In the rows, 128 means zero.
Named turns come first, each shown by rows before and after it. Which turns, in which order, take the first row of each pair that follows to the second? Write the first one first, as in the answered first pair.
dufa:
[120  89 137  90 133 115 107  79 117 125 115  99 148  99 133 182 140 125
 123 144 161 122 122 156 135  71  85  93 136  99 108 122 146 123 134 135
 125 158 156 118 100 130 107]  ->  [117 123 142 156 134 132 153  82 131 137 125 109 155  93 157 153 112  84
 131  98 125 115 181 154 139  99  91 118 125 173 113 100 136 149 139 102
 120 106 124 139 163 124 153]
[116 118 161 107 123 114 120  94 132 115 144 123 127  91 112 153 120 106
 135 122 148 145 117 145 129 105 118 116 124 123 110 100 131 136 141 133
 113 144 136 118 136 107 179]  ->  [117 110 135 123 135 108 161 101 127 116 158 126 126 113 105 140 116 104
 132 119 128 136 114 126 123 124 118 123 124 158 123  93 103 153 130 142
 102 108 116 121 161 109 172]
[124 140 129 159 123 140 139 120 146 135 109 131 129 128 124 125 117  95
 138  90 127 116 163 118 142 135 122 145 123 169 114 110 117 137 141 100
 135 126 121 133 144 119 176]  ->  [132  96  84 113 134 118 160 123 128 126 120 129 124 166  91 139 126 123
 137 140 126 117  94 103 136 130 117 130 135 151 130 126  93 137 122 139
 123 129 128 115 105 131 105]
[146 100  88  78 153  77 160 129 122 165 124 114 130 158 127 182 103 142
 121 166 130 125  84 105 129 141  96 146 177 144  90 164 117 155 126 155
 120  95 126 142 119 149 130]  ->  [135 134 142  92 135  97  86 116 141 174  98 112 135 103 154 189 111 133
 126 134 154 134 129 134 143 120 104 152 168 101  56 151 161 138 153 129
 149 130 140 148 116 139 183]
muv:
[140 140 130 135  78 135 118 145  89 127 156 136 105 139  83 107 105 139
  98 134 173 131 110  89 120 145  91 142  90 101 107 152 105 113 114 108
 145 129 126 127 135 139 123]  ->  [143 133 127 124  73 136 113 137  90 128 152 121  97 148  84 111 105 146
 106 137 164 127 107 107 107 130  96 133  94  93  93 139 117 108 116 103
 154 136 125 132 126 140 116]
[145 117  91 164 132 144 126 173 125 130 142  90  68 189  72 108 162 158
 109 172 163  77 104 102 130 145 156 134 167 127 128 184 118 146 142 119
 146 110 109 125 101 103  60]  ->  [152 101 116 129 117 154 119 123 130 140 116  64  64 175  85  99 153 162
 125 152 132  48 120 129 120  84 163 124 149 119  76 133 150 133 171  99
 167 119 109 118  89 104  85]
[142 117 120 112  94 143 155 126 105 136 170 145 122 131  88 140 115 137
 138 199 151 135  69 118 100 136  92 149 147 119 147 190  75 100 108 184
 114 113 156 136  88 123  70]  ->  [145 106 130  85  84 154 137 102 113 138 148 120 116 140  85 135 113 155
 145 196 133 113  73 140  90  90 106 124 148 109 114 161  96  86 128 176
 128 125 155 131  75 125  69]
fase:
[120  77 101 100 125 117 111 141 157 142 123 131  91 156 124 157 135 129
 107 157 119 127 116 123 145 121 109  90 156 126  90 170  91 132 122 118
  90 117 147 136 164  99 131]  ->  [112 112 143 110 116 134  72 131 163 148 111 125  91 129 153 159 136 124
 109 134 123 134 155 136 146 111 112  90 142 105  73 157 125 123 135 104
 106 133 157 142 168  97 163]
[146 145 118 150 134 122 163 118 126 116 158 145 121 121 117 163 140 131
 121 109 124 109 133 116 148 125 100 163 104 131  87 153  92 136 126 140
 114 109 118 140 118 117 185]  ->  [147 159 141 131 126 137 127 101 122 110 145 131 124 124 139 146 134 156
 133 102  86  93 146 129 126  89 118 129  90 100  78 123 126 114 133 139
 131 124 124 132  99 129 156]
[153 144 130 155 137 175  97 153 125 136 145 117 116 163 153 144 120 152
 156 122 152 168 137 127 101 170 165 122 130  74 163 141 115 134 106 170
 131 112 160 137 122 167  84]  ->  [154 134 122 159 134 174 108 159 118 143 156 128 115 165 153 150 118 146
 151 128 171 171 137 120 114 189 154 137 139  87 167 156 103 143 105 165
 126 102 157 143 131 160 100]
Now pairs of rows:
(2 to 3 turns a pair)
[126 141 111 121 113 134 129 166 151 126 141 138 167 118  97 153 171 157
  97 120 110 110 107  84 127 144  79 121 156 124 151 191  93 114 107 148
 138 137 125  74 108 121 138]  ->  [136 140 143 112 108 138 131 119 153 132 126 130 161  89 118 158 161 147
 115  91  89  91 140 109 129  97  80 121 139 135 101 147 104 110 141 141
 149 144 124  68 118 124 189] -> muv then muv then muv
[100 122  84  97 120 135 102 150 152 137 162 151 114 181 104 168 124 161
  81 205 167 108  68 147  98 170 145 159 158 114 122 160 118 111 105 102
 160 126 145 109  90 143 116]  ->  [100 139  98  88 113 150  76 139 155 131 151 138 115 180 117 156 125 176
  93 192 140  99  90 159  83 142 162 137 143  88 112 135 144  91 107 100
 174 142 148 108  76 151  99] -> fase then fase
[126 140 150 117 122 146  84  99 146 161 130 108 125  99 133 143 122 139
 148 113 142 123 162 153 109  94 132  77 112 130 109 114 151 106 162 114
 158 159 136 121 135 123 132]  ->  [121 133 147 147 123 133  98 108 148 165 147 128 131  84 130 155 120 112
 131 117 181 139 156 144 135 123 116 108 123 152 121 142 131 123 162 106
 145 142 135 127 158 108 173] -> fase then fase
[128  70 106  99  98 114 111 125 142 133 128 110 106 128  81 156 135 134
 114 171 172 115  71 136 157 103 129 141 146 101 101 148 144 134 120 127
 157 147 140 122  99 116 160]  ->  [135  66  77 124 114 109 181 136 140 140 144 120 106 158  80 131 117 123
 112 165 140 107  76 112 153 129 129 152 153 158 127 143 114 150 104 126
 136 101 110 133 131 123 156] -> dufa then dufa
[128 131  94 187 133 102 149 147 148 140 155 126 128 135 117 129 124 137
 126 154 132 163 160 134 149 134 128 136 131 155 133 163 131 150 137  82
 124  88 151 142 124 161 119]  ->  [132 121  97 148 121 112 122 135 146 130 142 105 117 149 112 122 125 172
 136 164 107 146 154 144 131  97 139 105 121 122 121 145 151 126 141  92
 134 109 155 131  89 176  80] -> dufa then dufa then fase
[133 120 135 103 120 133 129 144 125 118 111 143 104 137 137 114 131 152
 136 145  90 137  92 134 109 126 144 129 109 100 145 125 103 124 127 143
 124 128 143 115  82 148  97]  ->  [135 136 175 117 116 138 119 121 130 127 104 144 114  97 166 124 129 134
 138 111  98 144 121 155 121 115 140 150 100 106 116 109 122 124 149 134
 127 138 147 120 103 138 160] -> muv then fase then fase
[141 127 104 133 122 134 153 111 128 123 122 106 120 176 100  99 132 140
 124 130  73  99 119 125 114 103 138 125 139 140 140 111 134 125 136 108
 140  98 106 136 125 152  92]  ->  [139 123 104 120 120 132 144 113 124 120 120 103 119 172  96 104 138 147
 120 136  79  98 106 126 111  99 141 121 141 131 142 119 134 120 137 114
 146 109 116 134 114 147  81] -> dufa then dufa then dufa
[146 140 107 140 124 134  97 148 135 171 113 142 141 165 123 136 128 111
  80 137 170 153  99 148 162 170 160  95 150 119 205 175 164 170  93 124
 155 151 113 107 108 149 104]  ->  [152 113  95 128 120 124 115 142 140 183 100 137 127 185 107 136 128 108
  72 149 182 139  87 154 178 152 153 106 160 132 180 176 156 170 107 118
 154 145 111 112 113 140 124] -> muv then fase
[124 208 131 163 151 141 164 145 110  91 136 143 140 159 146  70 116 134
 144  85  65 157 159  95 108 157 147  91 115 125 144  91 168 107 115 145
 120 140 123 147 151 153  73]  ->  [120 221 148 183 147 139 157 149 113 100 142 152 143 134 158  74 119 114
 133  68  86 168 174 101 122 172 144 108 114 131 137 104 169 112 124 137
 122 142 118 152 173 140 112] -> fase then fase
[124 169 127 164 139 129 142 133 124 133 143 135 140 124 154 106 115 112
 125 100 103 150 163 117 117 162 135 127 107 169 159 115 131 116 118 125
 112 119 111 144 159 138 118]  ->  [122 174 160 135 125 136  76 124 128 126 127 130 137 100 158 126 132 124
 123 113 134 147 162 137 121 135 140 115 108 112 143 119 161 102 136 124
 133 153 139 136 130 127 127] -> dufa then dufa
[160 102 130 110 181 123 163 158  84 133 120 154 105 172  81 163 121 152
 137 139 152 125 108 104 158 147 124 193 122 155 143 166  49 168 117 172
  77 100 111 156 132 125 107]  ->  [154 146 146 140 184 142 174 152  83 134 123 156 116 178 106 125 108 153
 153 103  95 119 153 104 135 153 134 175 101 173 157 137  60 159 112 168
  71  81  95 163 153 145  96] -> fase then dufa
[106 122 147 151 187 176 139 113 156 122 142 134 120  98 133 159 142 104
 160  97  88 100 130 121 110 124  90 150 114 149 149  88 117 118 149 150
  80 138  51 165 139 127 107]  ->  [108  90 126 122 194 155 147 114 149 117 141 135 112 112 107 171 147 122
 157 124 104 101  91 119 114 117  85 150 127 137 148 103 107 125 143 157
  77 144  58 148 117 127  89] -> dufa then dufa then fase
[116 137 107 153 154 136  69 119 143 113 118 145 117 159 134 125 149 156
 101 149 117 125 150 128 125 165  89 115 133 127 140 138 110 122 111 140
 148 108 122 110 137 138  86]  ->  [117 111  97 150 150 122  93 117 145 129 116 144 117 151 124 137 144 140
  93 152 134 129 139 129 142 164  80 136 147 152 125 145  92 134 113 129
 146 101 120 115 149 126 119] -> muv then fase
[124 101  88 126 103 134 132 153 119 124 130 123 110 133 110 150 119 127
 112 140 166 115 112 112 138 158 131 128 136 130 141 175 108 128 133 122
 141 146 130 136 105 105 123]  ->  [117 122 114 153  95 152 128 143 135 134 116 115 110 117 131 134 109 106
 112 102 147 107 161 124 138 140 139 140 123 148 122 152 128 128 147  96
 153 135 120 147 129  99 160] -> muv then dufa then muv
[133 122 130 118 123 138 116 116 141 133 115 120 120 129 125 122 128 138
 129 135 115 116 134 134 104 107 145 103 115 113 129 105 137 118 142 124
 140 148 122 128 115 131 102]  ->  [137 105 104 127 126 120 136 135 138 137 123 127 117 142  97 135 125 128
 112 155 141 117 107 123 122 139 135 120 137 135 135 136 110 138 132 122
 131 142 117 131 118 120 113] -> fase then muv
[120 123 107 169 139 126 155 185 147 139 119 145 132 144 109 127 139 135
 107 161 149 126  77 134 117 187  91 153 136 159 143 155  95 138  78 140
 116  93 151 130 109 133  98]  ->  [132 101 142 115 111 137 129 125 158 145  80 104 124 150 116 113 137 156
 123 155 103  78  98 182 103  88 105 126 126 134  69  92 143 114 115 118
 154 121 152 131  78 143 113] -> muv then muv
[135 118 121 116 153 105 128 122 131 134 124 132 130 126 104 166 139 144
 121 142 178 167  73 132 144 122  97 138 153 137 138 170 114 151 126 144
 106 142 155 113 105 111 140]  ->  [129 148 160 155 130 132 112 108 153 142 109 125 131 105 131 142 128 123
 120  92 163 152 144 153 147 109 112 145 141 158 115 143 150 147 147 102
 121 129 146 135 138 108 194] -> muv then dufa
[128 139 108 108  98 160 171 129 138  76 103  93 153 161 147  87 133 144
 143 130  84  98 108 113 118  99 181 100 148 188 149  80 117 132 116 140
 120 105 110 128 113 120 134]  ->  [123 148 103 143  96 151 181 156 139  80 114 114 158 143 148 101 131 116
 126 124 130 119 106  96 141 152 168 134 159 206 178 122  99 157 107 142
 109  88 108 141 141 107 157] -> muv then fase then muv
[121 112 137  88 156 137 141 136  92 144 142 131 116 108  99 162  91 148
 135 113 192 164  96 162 169 136 139 104 105 133 143  80 119 138 111 173
 118 152 203 134 182 139 133]  ->  [118 145 128 126 156 152 156 165 101 137 151 138 126 128 104 139  90 144
 130 102 164 170 120 147 159 173 150 103 101 152 173  85 118 144  93 166
 109 129 185 149 205 144 116] -> fase then dufa then muv
[ 84 113  77 181 146 145 202 188 130 113 162 128 141 214 105  44 130 141
 166 157 110 140 146 102 114 150 138 129 158 168 166 173 104 124  91 111
 109 115 129 134 155 140 100]  ->  [ 88  97  98 110 131 144 147 145 133 108 127  98 125 215 103  45 141 184
 170 174  92 111 129 132  92  64 150  84 146 103 118 131 153  88 115 109
 138 160 150 124  99 149  69] -> fase then dufa then muv
[117 129 173  91 148 156 125 119 123 100 157 107 132 111 182 122 108 138
 172  91  78 141 106 140 103 105 120  84  94  90 134  64 132 110 149 142
 146 161 126 110 142 155 103]  ->  [116 138 157 131 158 158 165 135 115  94 177 120 137 113 185 117  97 116
 167  83  77 152 119 117 114 148 114 105 100 137 166  78 106 130 133 144
 129 130 115 113 176 150 106] -> dufa then muv
[100 114 135  81 105 123 139  76  92 107 102 136 112 119 148 143 128 159
 151 121  75  94 117 130  75  79 125 117 104 119 115 102 118 113 135 146
 103 144 119 126 111 149 143]  ->  [ 98 101 118 109 115 112 194  94  90 114 112 147 111 123 137 152 124 135
 139 124  92 106 108 117  94 116 114 159 122 169 136 122  79 145 126 141
  78 112 102 140 144 131 175] -> dufa then fase
[142 120 100 140 127 169 122 150 139 122 136 157 163 149  92 130 172 152
 121 149 118 148 126 153  84 139 107  72 130 102 180 177 123 156 118 170
 119 126 139 150 104 117  71]  ->  [146 104 121 145 113 161 115 136 152 143 130 162 159 105  85 167 178 123
 109 143 176 153 129 170 128 133  92 109 145 113 136 196 120 176 139 147
 127 130 142 155 119  93 159] -> muv then fase then dufa
[148  90 128 123 170 140 195  93 111 136 152 125 108 100  87 119 150 121
 168 123 145 137 113 132 159 108 124 129 138 163  68  62  92 135 140 193
 112 102 141  77 167 111 176]  ->  [124 124 107 158 173 149 149 175 109 116 174 141 107 125  78 110 170 125
 149 152 177 175 103  97 155 186 141 128 150 133 157 131  97 137  97 205
  96 102 146  89 164 118 109] -> fase then muv then muv
